One vector is turned by the same rotation once a step. Each row is the vector after some number of steps, and that number follows the row.
The counts run from 0 to 205.
[-18  17  11  33  25 -12  19  -4 -10  -9  15  -6  12  50  11  -4  13  -3
  41  -2 -25   4 -26   1   8 -14  35 -69 -29 -25 -61   6  -1  11  -9  15
 -28   3  13 -21  -2  10  -6 -30  -7  29  24  43 -18  10   8 -35   8 -28
  -4   4 -11 -22 -30 -11 -12  15 -18   5   7   3 -12  31  -6  30 -16  46
  37  34  14 -43  11 -40 -30 -32 -18  29  28   1 -24  49 -16  20 -15] -> 82
[-13  20 -35  22  28 -29  -6  -5  -5  15  11  10  29 -12  35  27  17 -34
 -15 -33  -3 -25 -14 -21  -9  14  27  39  -9   5  -5   4  -8 -31 -28   6
  36  -8  15   4   9   7  18 -27   0 -41 -27  23  34 -16  26 -24  21 -89
 -50  -1 -18  -9  -4 -15  36  23  -7 -31 -19   7 -14 -14  -7   3  13 -34
  -9 -12 -31 -31  11   1  23  36  17  16  34 -30   9 -18  32  21  19] -> 102
[-40  15  27  -6 -21   5  52   3  14  -9 -29  31  21   8  18  -6  35   0
  26  -5 -36   6 -17   9  37  -4  26 -22  36 -22   5  42  21  -9   2  14
  18 -11  16  34  22  11   1 -26  -3 -35   1  60  35   6   0  28   3 -27
 -34  14 -13 -12 -12  -2 -17  14  23 -30 -16 -20  12 -43  -3  38 -10 -11
  16  16 -43  10  -3 -34 -13  20  19  29  10 -16   1  37  -2  64  -2] -> 33
[ -8  26 -25  14  -3 -13 -20  22 -26 -16 -43  16 -25  21  31   2   5   4
  14 -32 -26 -32  49 -12  49 -19  11   6  12  34  -6 -20  37  18  40  15
   3 -23  13 -35 -27 -13  -8 -37  33   9  37 -32 -15 -16  28 -32  -4   2
  -6  44 -15 -14  -7  12   6 -23 -39 -13 -41   2 -23 -27  48   2  28   7
 -21  40  -9  -9  -4 -22 -34  28   9  -4   9  -7   9  17   5  49  36] -> 133
[  4  17  -5  14 -28 -20  24   6   2 -26 -40  24 -13  18 -30  -1  42  -3
 -17   2 -21 -20 -20 -19  39 -11 -36  22  15 -27 -20   4 -16  20 -10  23
  10 -47  28 -23  -2 -13  34 -17  -7  27  32  30 -10  -2  14 -22 -21  10
  -5  25 -12 -35  10 -28   2 -16 -31  -3 -52   3 -27   7   1 -11  32  11
   1  27   2   7  56 -26 -26  22  19  15 -57  34  16  22 -29  45  36] -> 122
[ -9  18 -15  35 -30 -29   6   4 -11 -11 -53  -8 -27   3  16  13  26  13
   1   5 -40 -27   0 -19  50 -14 -22 -10  -2 -12  -7  -6  12  48  25  35
   0 -32  31 -32 -14 -25 -19   3  19 -12  23  17   2   8  39 -13   9  29
  -1  25 -10 -39  -2   9 -28 -36 -31  12 -29  15  -9  -7   2   0   8  19
  -2  62   4 -10  28 -13 -45  35 -14  21 -28  18   8  33 -31  47  30] -> 126
[-22  22  -5  18   5  15  11   9 -19 -13   6  28  -2  58 -14 -16  10 -17
   9 -16  -8   7 -29   0  12  -3  18 -36  -3 -22 -73  -3   8  -1  -1  11
 -31 -30  23   0   7  24  39 -25 -19  51  44  19 -39  31  -1 -45 -21 -25
 -13  22 -23 -24 -29 -22  11 -37 -32   0 -25   7   1  27  10   5  28  30
  30  23 -12 -22  19 -47 -24 -22 -24   5  31 -14 -21  32   5  31  -6] -> 85
[ -8  22 -38   9  27 -13   1   1   3  14  10  30  13 -12  22   7  21 -41
 -15 -33   6 -36  -6 -32   3  21  19  48 -15   7   0  15   2 -34 -17  -3
  39 -20  20  17  23   9  22 -27  -8 -27 -15  21  40  -2  13 -15  25 -65
 -68  -2 -12  -9   3 -30  47   2 -20 -15 -21   0 -21 -25   2  -4  30 -21
 -21 -12 -48 -19   7  -6  13  35   4   2  18 -42  16 -34  25  15  26] -> 103
[  8  34 -16 -13   2 -18  12  31   3 -20 -24  32  -9   8  22 -28  55   8
  11   4 -66 -26   3   5   9   8   5 -13 -30   1  -9  15  31  22  26   4
  27 -11  15 -22 -24 -18 -35 -44  -1  -2  50  45   1 -33  -1 -17  21  20
 -16  -6  -6  -8   3 -28  18 -28 -34  18 -36 -17 -44 -13   1   6   8  76
  32  44  -5  -3 -10 -38 -22 -15 -11   9  -2 -19 -11  42 -16  10  -7] -> 198
[-38  18  18 -16  20  26  21  24  14 -30  -4  30   6  28  31 -17  40 -23
  -2 -11   5  20 -22  30  -1 -18  -2   7  11 -20 -16  41  -8  -7 -19   4
  31 -22  19  28  -6  13  15  -5   3  -2  43  57  11   8  27 -26 -27 -50
 -44   2 -10 -16   2 -47  -1 -14  -5 -40 -38 -20  17   8  -7  28  -8   3
  17  12 -35  -3   4 -70  -3  28  16   1   7  15   6  32  44  47   8] -> 159
[ 15  20  -4   8 -39  -8  19  10  -7 -26 -37  26 -29  19 -20  -8  40  13
  -7  10 -36  -8 -10  -6  53  -9 -31  12  30 -14 -32  -4   8  20   7  24
  -5 -37  30 -28  -5  -6  16  -6  -6  25  31  16 -15  16  20  -9  -3   7
  -3  22 -16 -35   2 -14 -10 -31 -27   0 -67  -3  -4  -1  -6  -9  35  13
  28  40   0  26  51 -36 -33  31   8  19 -37  30  10  16 -26  54  35] -> 123
[ -5   1 -31  48  12 -32   0  15   9  37   9 -22  -9   2   8  41  -8  -2
  20 -24   8 -14  -3 -46  18 -22 -33  18 -43 -16 -17 -14   0  -2  -1  10
 -37 -26  26 -36  -9 -13 -29  21   3  20   0  -4  40  33  56 -41  16   3
 -25   2 -22 -32   7  12 -22 -36 -20   6 -28  45 -29 -32  -3   3  -6 -14
 -17  19  15 -42  32  14 -10  41  -6  23 -12  21 -14 -34  -2  18  22] -> 54
[ 10  26 -27   8 -17 -20  22   8  -6 -24 -39   2 -23  19  10  18  51  18
 -17 -12 -27 -15  -6  28  22  -3  -7  19  38   8 -57 -44 -20  16  16  23
   9 -34  12 -38  -5  -4  13 -37  -1  19  40   1 -24 -21   7 -29  11 -31
  18   8  -6 -29 -27 -29  19  -7 -60 -16 -50 -18 -15  32  -7   6  19   0
  26  27 -16   8  35  -8 -19  22  39  10   3  37  -2  27   0  38  10] -> 3
[-31  28   9  32  35  -5  19 -28 -12 -11  10 -12  -1  31  31  10   2 -14
  13  -5  31 -12 -40 -18  16 -28   5 -10 -20 -18 -22  21   4  13 -30  31
  20  -7  14  -8   6   3  -8  21   9 -24  17  37   3  53  56 -25  14 -67
 -54 -19 -11 -16 -21 -25 -13  -8   7  -2 -18   4  16  36 -23  18 -16  11
  13  27   1 -13  27 -62 -26  38 -32  20  -7   0  18  17  24  22  28] -> 165
[  4  26 -31  41  52 -29  20  26  45   1  -4   5 -22   8  20   1  47 -39
  18  17 -41  -3  23 -40  22  -2  -6  61  -7   7  -5  -3 -14 -18 -16 -33
   3 -17   9 -45 -14  17   5   2  24  12   7  24  33 -31  33 -31 -12 -19
 -12  20  16 -27 -10 -21   6  46 -39  -3 -18 -16 -31  16  13  -9  16 -16
 -28  30   1 -34  -7   2   5  50  22  22  -5  -4  15 -41 -31  15  31] -> 65
[-17  14   9  24   1 -15  29  32  15 -16 -12   5   7  39   6 -17  24 -16
  39 -10 -21  -4 -11  -4   0  -9  13 -54 -40  -1 -27  17   7  29  16  11
   1  -6  -1 -16  -6 -14 -23 -31  -1  31  48  40   0  -5 -14 -20   5   8
 -23  12  12 -23   0 -14 -19  -2 -43   8   1   2 -36   7  -3  46 -20  72
  17  42  -6 -32  -9 -27 -43 -35 -16  11   9   1 -27  58  -8  41 -22] -> 80
[-18  23 -15  40  23 -23 -18  15 -21  12 -14 -16  -3  30  54  24 -11   6
  40 -34 -41 -36  42 -11  25 -18  30 -17 -11  14  -6 -32  33   2  29  23
 -10  10   7 -47 -20 -11 -31 -35  35  -3   4 -13   4 -29  39 -34  17 -14
   1  33 -13   3 -22  40  -4  22 -19  -7  -6  12 -34 -37  48  17  -4  -1
 -15  38  26 -55 -12  -3 -28  30   9  24  20 -14  -3  16  -7  27  20] -> 136
[-30  17 -30  18   5 -14  -8  -3 -23   4  12  15  24   9  35  17  -7 -28
 -38 -43  -1   3 -24   8   0   0  35  11  12 -22 -49 -17 -12  -8 -10   1
  -8 -39  27   6  -1  28  42 -25  10  -9   5  -7  -5   9  16 -48 -19 -65
 -24  13 -36 -21 -14  -4  19 -21 -12 -44 -24   9  28  -9   5   5  28 -22
   2  16 -39 -21   9  -7  15  15   8   8  67 -18  -4  16  50  38  17] -> 94
[ 11  34 -40   6  24 -28 -30  15 -43  -4 -12   1  -5  25  38   9  21   3
  -1 -41 -40 -32  18   4   2   0  21  14 -16   7 -43 -43  -2  -3  -1  28
   8 -21  19 -47 -29  -2  11 -52  17  12  23  -4 -27 -39  35 -67   3 -39
  20   7 -23  -3 -12  -6  50 -14 -42  -4 -39   5 -38   8  26 -14  30  18
   6  22  15 -37  17 -12 -14   4  14   6  22  -3  -2  23  11  14  20] -> 11
[-53  14   7  18  48  12  27  14  26  13  -8   9   0  20  14 -16  45 -31
  31  -2 -14  25 -19   7 -12  11   4 -10 -19 -45 -10  55 -28  -3 -30  -2
   1 -19  40  22   6  36   1   3   2   3  13  94  43  15  24 -21 -23 -23
 -31   0  11 -16  -3 -39 -19  -1  -3 -20   1 -10  -8  20  -2  10 -12 -11
   0  23 -20 -37  -3 -32  -8  20  -2  14  -4   2  -2  32  13  32   5] -> 156
[  1  37 -42   1 -28 -20   5  19  -3 -23 -52  11 -31  12  15  14  46   7
 -33 -23 -28 -17   6  29  16   0 -16  18  19  12 -38 -22  -6  29  34  12
  15 -43  17 -30 -11 -17   1 -40   9  10  45   0 -15 -15   3 -27  12 -20
   0  13   1 -27  -7 -23  15 -28 -75 -13 -51  -9 -29  15   3  12  26  17
  11  39 -25   1  23   1 -30  18  18  -8   0  30   4  27  -2  45   8] -> 4
[-50  11 -23  43  13 -24 -22   5 -14  16   6  -9  28  12  35  24  -5 -34
 -11 -33  -5  -7 -25  -9 -13   5  26 -26 -29 -43 -45  -5 -20  14   4  15
 -28 -25  46  -2  -2  14  14  -7  17  -8   0  17   8  13  31 -57 -23 -29
 -13  17 -12 -39  -6  -2 -20 -18 -19 -19  11  40   8  -3  12   8  -1   1
   2  47 -22 -50  -7  10  -7  -6 -21  11  44  -3 -14  49  31  46   8] -> 91
[-13  17  19  12   0   0  37  33  28 -30  -6   9   8  46  20 -18  28   5
  30 -10 -28   4  -1  22   5 -31  20 -50 -15   9 -32   9  16  23  20  18
   8  -8 -11 -12 -17 -15 -18 -44  -4  32  55  35 -14 -17 -14 -18   6 -14
 -15   2  -4 -13 -10  -9 -11  18 -31 -14 -16 -10 -24  -7  -3  52 -13  73
  37  38  -9 -12 -11 -40 -32 -33   6  19  24   2 -29  43  -6  42 -25] -> 79
[  4  11 -17 -15 -15 -26  28  18  27   7   3  17  29 -21  24   8  20 -18
 -12 -31  -8 -34  -9 -12  12   5   6  26 -17  18  18  16  26 -16  10   5
  56 -20   0  12  17 -24 -22 -39 -15 -38  -5  22  51 -18   5   6  47 -48
 -57  -7  -9  -9  16 -14  23   7   1 -20 -33   1 -32 -69 -19  43   8   5
  -9   1 -47   1   5  -2   5  27  24  20  22 -24   1 -22  20  38  -8] -> 106
[-31  18   7  34  28  -5   4  12  -8 -17  10  -6  19  56  12  -2  15 -26
  28 -23  -7  -1 -24  -2 -12 -13  24 -51 -35 -29 -61  -4 -21  14 -26  17
 -12  -3  11 -24  -3   6  21 -34  -3  38  27  44 -19   0   7 -52 -18 -29
  -8   6  -8 -26 -18 -13  -2   7 -30  -9   7  12 -17  33   7  18  -4  41
  18  29   6 -49  20 -34 -26 -35  -4  17  17   4 -21  55  10  36  -6] -> 83
[-41  18   1  29  23  -8  16  -6   1  -8  -7  -8  -4  14  30   6  12 -26
   9  -4  27 -12 -43 -20   6 -20  -2 -17 -38 -30  -4  37   9  25 -21  24
  23 -10  17   1   3  -3 -30  22  15 -29  24  49  24  43  56 -24   9 -47
 -59 -18   1 -31  -6 -34 -22 -26 -11  -1  -5  11   5  28 -18  13 -27  16
  -1  39 -11 -17   2 -54 -24  40 -41   9 -14  -2  11  34  21  25  17] -> 164
[-44   9   2   3  17   8  49  30  35  16   1  40  -4  10   1 -14  45 -16
  43   8 -41  28  -3   9   9  10   1 -11  -1 -33   3  64  21 -16  13 -28
 -23 -15  36  39  -2  24 -27   1 -16   6  19  82  56  11  11   5  10  12
 -33  -2  -8 -22  -7 -18 -38 -26   2 -11 -17 -12 -14 -38  -4  25 -14   8
  12  25 -37 -22 -18 -24  -5  18 -12  19  21  -8 -25  19   0  34 -13] -> 153
[  9  35  -4  -1   9   8  35  25  22 -27  -5  37  -9  57  -5 -31  45 -16
  36   4 -23  -6   7  -2  22  -7  16 -19  -4  21 -27  16  24  -1  15  -8
   4  -3  -1 -12  -7   4   0 -37 -10  39  62  33 -19  -4 -24 -17   4  -8
 -29  15   0  -5 -24 -42  19   3 -46   8 -31 -32 -38  27   5  24  13  59
  21  23 -13 -10  -3 -55 -36 -11 -16   7  -1 -22 -12  30 -11  21 -10] -> 77
[  8   8 -14   9  -4 -32  45 -11  25  30  17  15  15 -16  11   7  24  -5
  16  -5 -21 -27 -20 -44  21   8   5  14 -25   2  20  21  21 -18  -9   9
  33  -6  11   4  27 -17 -39 -27 -28 -38 -34  45  61  10  14  11  73 -37
 -49 -21 -19 -13   7  -4   8  20   5  13 -18   8 -38 -48 -40  28  -8  11
   2   8 -25  -1  20  -7   3  27  -8  30  10 -27  -9 -24 -15  17  -4] -> 108
[ 17  38 -31  18 -11 -23  36  -8  -3 -17 -31   1 -30  24  -7  19  52  18
  -7   9 -29 -18 -17   7  21   8  -7  20  43   4 -58 -39 -16  12  -3   8
 -12 -39  32 -40   2   9  19 -31 -11  25  24  14 -20   7  11 -24  21 -37
   5  -1  -7 -36 -34 -27  10 -13 -63  -8 -43 -27 -19  48 -17   0  28  10
  32  29 -10   3  53 -10 -22  24   2  15  -4  29   4  17 -22  28  14] -> 2
[ -2  28 -11  10 -12   0  -9  10 -35 -21 -34   6 -16  39  40   9  -4   9
  11 -27 -24 -25  33   1  38 -28   8  14  28  19 -19 -35  32  10  27  25
  -5 -16  10 -41 -29 -13  10 -32  27  15  36 -28 -28 -23  35 -32 -12 -18
  -2  41 -31  -6 -14  14  16  -7 -27 -18 -46  -5 -11 -21  40   2  27  -6
   7  36   4  -2  10 -32 -23  30  25  20   2   7  15   9   9  44  38] -> 132
[-12  25 -22  14  28   8 -11  24 -13  10  14  20  13  49  21   5   1  -6
  45 -46 -22 -16  55 -10  21 -10  30  11  -9  27 -17 -20  18 -38   8  -7
 -12   7  -6 -17 -19   4  20 -60  18  39  14 -12  -3 -24  17 -44 -10 -28
 -14  43 -23  17 -16  17  30  21 -16 -14 -38   4 -48 -37  49   7  31  -7
 -16  -1   5 -46  -1 -21  -9   8  23  17  39 -26  -7 -12   5  29  17] -> 140
[  7   5  15  16 -27 -32  56   7  24  -7 -17 -10  13  -4 -14  10  38   7
   8  -3 -36  -9 -24 -21  24 -19 -33 -11 -21 -29  -3   9 -15  24 -11  30
  22 -23   7 -19  14 -28 -17 -17 -17  -3   1  63  33 -14  19   1  26   4
 -11  -1  -2 -39  23  -1 -24  16  -6  -1 -34  15 -24 -31 -31  32 -13  34
  21  28   0   6  53  -5 -17  10  34  43 -33  40  -2  22 -32  51   0] -> 117
[-47  16 -37  47  12 -20 -18 -11 -26  16   7  19   7  19  27  24  -1 -40
 -12 -22  -8  -2 -29 -18  -5  12  24 -13 -24 -39 -54  -2 -12  12  -6   6
 -31 -31  48   4   0  26  26   4   4   0  -3  15   3  28  23 -53 -16 -37
 -25  16 -24 -34 -17  -9 -11 -35 -18  -6   1  25  13  11  11  -8  26  -9
  -9  38 -30 -51   8  -6  -9   8 -35   3  48 -27 -10  27  26  30  16] -> 92
[  4   8 -39  61  -3 -54  30  13  40  29   1 -20  -4 -12  17  44  22 -25
  -5 -15 -21 -11  -5 -39  21  -2  -9  28 -16   5 -19 -26 -16   1   5 -16
 -14 -25   8 -44  10 -11 -17 -23   5   7 -24  -2  50 -13   7 -19  28 -20
 -10  12   5 -48   0   9 -29  31 -47 -10   2  24 -38 -31  -9  28   4  -4
 -23  29 -27 -36  17  61  -3  25  32  27  27  17 -12 -27 -26  32  -3] -> 182
